Which row each row swaps with, under one turn or mirror:
j_207: [ 15  -3  19   5   0   6   2  -1   9 -10   0  -6  -5   1   1   0  -6 -13
  -9 -13   4  12  -6  -7  -9  -3  -2  -9  -4   8  11  -6 -21   2  -1]
j_998: [ 18  -6  15   3   7   1   1  -3   5 -13  -7  -4  -4   1  -2  -4  -2 -14
 -15  -7   7  10  -4  -5 -13   0 -10 -15  -1   8   9  -4 -15   3   3]
j_251: [  5   0   0 -11  -8   5  -1  -6   3   2 -10   5  -2   0   3   3 -15  11
  10  -7  -4   0  -2  13  -6   0  11 -12  -4  21 -11 -14   1  -3 -16]
j_169: [ 18   0  24   2   4   2   4  -7   8  -2  -6   0   6   3   0  -2  -6  -4
 -15 -10  -6   1   4  -9  -7  -1 -10 -10  -6   6   8  -9 -14   5  -7]
j_503: [ 13   9  -8  -3   1  -6  -3  -8  -3  -3  -6  13   0   2  22 -16  -5   0
 -10 -14   5  21  -8  14   1  -3  -7  -5   3  16  -6  18   1   2  -1]
j_511: [ 15   3  15  10   6   4   3  -2  11 -11  -2 -11  -2  -2   1  -4   1  -7
 -13 -10   6  10  -8  -5 -10  -3 -13 -17  -1  10   6   0 -16   1   9]
j_675: [ 18   7  16   3   5   4   1   4   3 -14  -1 -10  -3   4   4  -6  -4 -14
 -18 -17   8   4  -1  -3  -8  -3 -12 -13   3   7   3  -1 -14  -1  10]
j_995: [ 13  14   1   7  -7   1  -2  10  -9   1  -1   3   0   5   0 -15  -3  -6
   5 -17 -10   1  -9   2  -1  -6   3 -13   5   8 -15   9  15   1  12]
j_694: [ 11  14  -8   8  -2   6  -3   6  -8   7  -6   6   0   7  12 -18  -5  -6
  -2 -15  -5   8 -12   6  -1 -10   0 -12   8   9 -10  14  12  -3   6]
j_820: [  9  12  -3  10  -9   9  -4   2  -5   4   0   0  -1   3   3 -18  -2  -2
   8 -14  -4   1  -9   3   0  -7   3 -10   6   4 -13   6  16   1  11]
j_481: [  6  -7   2  -8  -8   7  -3 -10   5  -3 -16   2  -3  -1   1   3 -15   7
  12 -14  -4  -4  -4   4  -5  -3  11 -16   0  16  -3 -17  -3   1 -13]
j_747: [ 14   3   1 -11  -1  -8   5 -13  -4 -11   1   7  -3   1  17 -14  -9   5
 -10 -10   9  22  -6  13  -4   3  -6   0  -6  12  -4  10 -12   6   0]
j_859: [ 14   5   0 -10  -1 -11  -6 -16  -5 -14   3  10  -2   0  18 -14 -11   4
  -7 -11   8  17  -6  18   1  -2  -5  -4   2  17  -9  14  -2   7   3]
j_657: [  9  -5  -1 -12  -9  15   3  -5   0  -2 -12   2  -2   4   4  -3 -16  10
   7 -11  -6   0   0   6  -7   2  13 -14   0  14  -9 -20  -3   1 -12]
j_130: [ 12  -9  12  -8  -5   7   5 -15   7  -2 -10   2   4   9   2  -1 -12  12
   1  -7 -15  -9   3   1  -4  -5   1 -12  -2  13   1 -13  -2   2 -14]
j_752: [ 10   7   2   9  -1   8  -7   6  -7   0 -11   0   1   4  -1 -12  -3  -4
   4 -15  -9  -4 -10   3  -6  -8   6 -18   4   5 -14   0  19  -4   8]
j_839: [  4 -10   0 -13 -10   9   4  -7  -2  -3  -6  10  -3  -2   4  -4 -20  13
   8  -4  -9   2  -5   9  -4   3   6 -14   3  20  -6  -9   7   1 -12]
j_151: [ 12   9  -2  -8  -1 -12  -4 -15  -3  -9   1  13  -3  -1  16 -17  -1  -2
  -8 -10  13  16  -5  17  -2   0  -6  -2   0  10  -7  13  -4   4  -1]

j_820 swaps with j_151
j_503 swaps with j_694
j_207 swaps with j_481

Which row each row swaps with, under one turn or mirror:
j_29: [-11  -3  -7  -2   9  -6 -13  -7   1  -7   2   8  -1  10   2  14 -12  14
  -9  -6  -6   6   9   3  -1 -10   2  -7  -7  -1   4   7  10   3   6  -5
  -6  -5  -8   7   7 -11  13]
j_827: [  3 -11  -6   0   5 -15  -9   0  12  -2   7  10  -2   5  -4   1   4  20
   5  -5 -13   2  12   2   3  -5  -1  -5  -5   5  -6  -9   1   0 -15  -1
  12 -13  -2   1   2   5   6]
j_420: [ -5  -2  -2  -5  -4  15  -3   0  -2   8  -8 -10  -5  -1   3  -4   1  -6
   9 -11  12   9   7  -2   5   0   1  -1  -2  -7   2  -3  17  10   5 -11
  -5  17   1   2  -6  -5   2]
j_651: [  5  13 -15  -4  -3  10  -8  -6   1  -2  -9 -10  -2  -7   9 -12   3   7
   3 -12   3 -14  -2  -5  -3   7  -6  -8   0 -12  -4   0   5  10  -8  -4
  10   9   6  -6  -5 -16   4]
j_65: [  7  -3   6   3  -6   1   1  11  -8   6 -13  -8  -1   5  -6  -1   6  -3
   1  -6 -15  -6 -13   6  -8   3   3  -3  11   6 -12  -2   5  -8  12  -4
   8   0   8   0  13 -10  -7]
j_545: [ -4   5   3   5   3  14  -2 -11  -5  -4  -9   1   1   0   2  -4  -3  -5
   0   2   1   9   8  -2  11  12  -8   3  -1  -3   1  25   6   6  -6  -5
  -6   2   7   6  -5  -7  -6]
j_642: [  0  -3  -3   3   5   5 -12  -3   0   1  -4   4   3  10  12  13 -12   2
 -17  -4  -4  -7  -2   3  -9   3   6 -11   2   1  -1   9  17   4  17   3
   2  -3   3   1  10 -13   0]
j_71: [  5   1  12   3  -5  -6  -8  -4  10  -4   0   4 -10   7  -2  -2  12  16
  -3  -4 -14   8  17   3   1   5 -11   7   3   0   0  10   4   0 -14  -3
   3  -3  -7  20  -2   8  11]
j_145: [  6   9 -12   1   0 -11  -7   4   6  -8   2   1   3  -8   1  14  -6  15
   6  -5 -11  -1 -10  -5   3   5   9  -4  -4   2  -7  -1  -4  -6 -10   4
  14 -10   2   1   8  -3 -10]
j_541: [ 10  13   4   1 -16   0 -11  -2   2   4  -4 -10  -8   3   6  -2   4  10
  -3  -7   6 -12  -9   7 -15  12   0  -1   5  -1  -6  -3  13  11  -7  -9
  14   7   9   6   5  -2  -7]
j_134: [ -8 -13  -7   1  10   1  -7  -3   5   4  -3  10  -6   4  -3 -11   2  13
   7  -2  -6  -3  19   2   6  -6 -14  -6  -5   2  -6   2  -1   3 -14 -14
   1   2  -2   0  -8   1  12]
j_139: [ 13 -10  -4   2   2  -2  -2  12  17   3   2  -2  -1  -4   5   9   3   7
   6 -11 -19   5   8  -7   4   1   9  -1   0   3  -2 -11   6  -6   6  13
  12  -2  -8   5   1   6   5]
j_603: [  0  -2  12   1  -8   9  -3  -3 -11   8 -11  -6  -1  11  -4  -6   7 -11
  -3  -4   4   3  -2   8  -6   9  -1  -2   7   1  -4   7  18   6   5  -9
   0   2  15   1   3  -9  -8]
j_48: [ 12   7  -2   0   0  -1  -2   1   4 -11  -8  -4  -4  -3  -4  -3  14   8
   0 -14 -28   7   7  -5   6   4  -7   5   5  -7   0   9  -3 -11   0   9
   2  -4  -6  10  -1 -11  13]

j_541 swaps with j_71
j_651 swaps with j_48
j_145 swaps with j_545

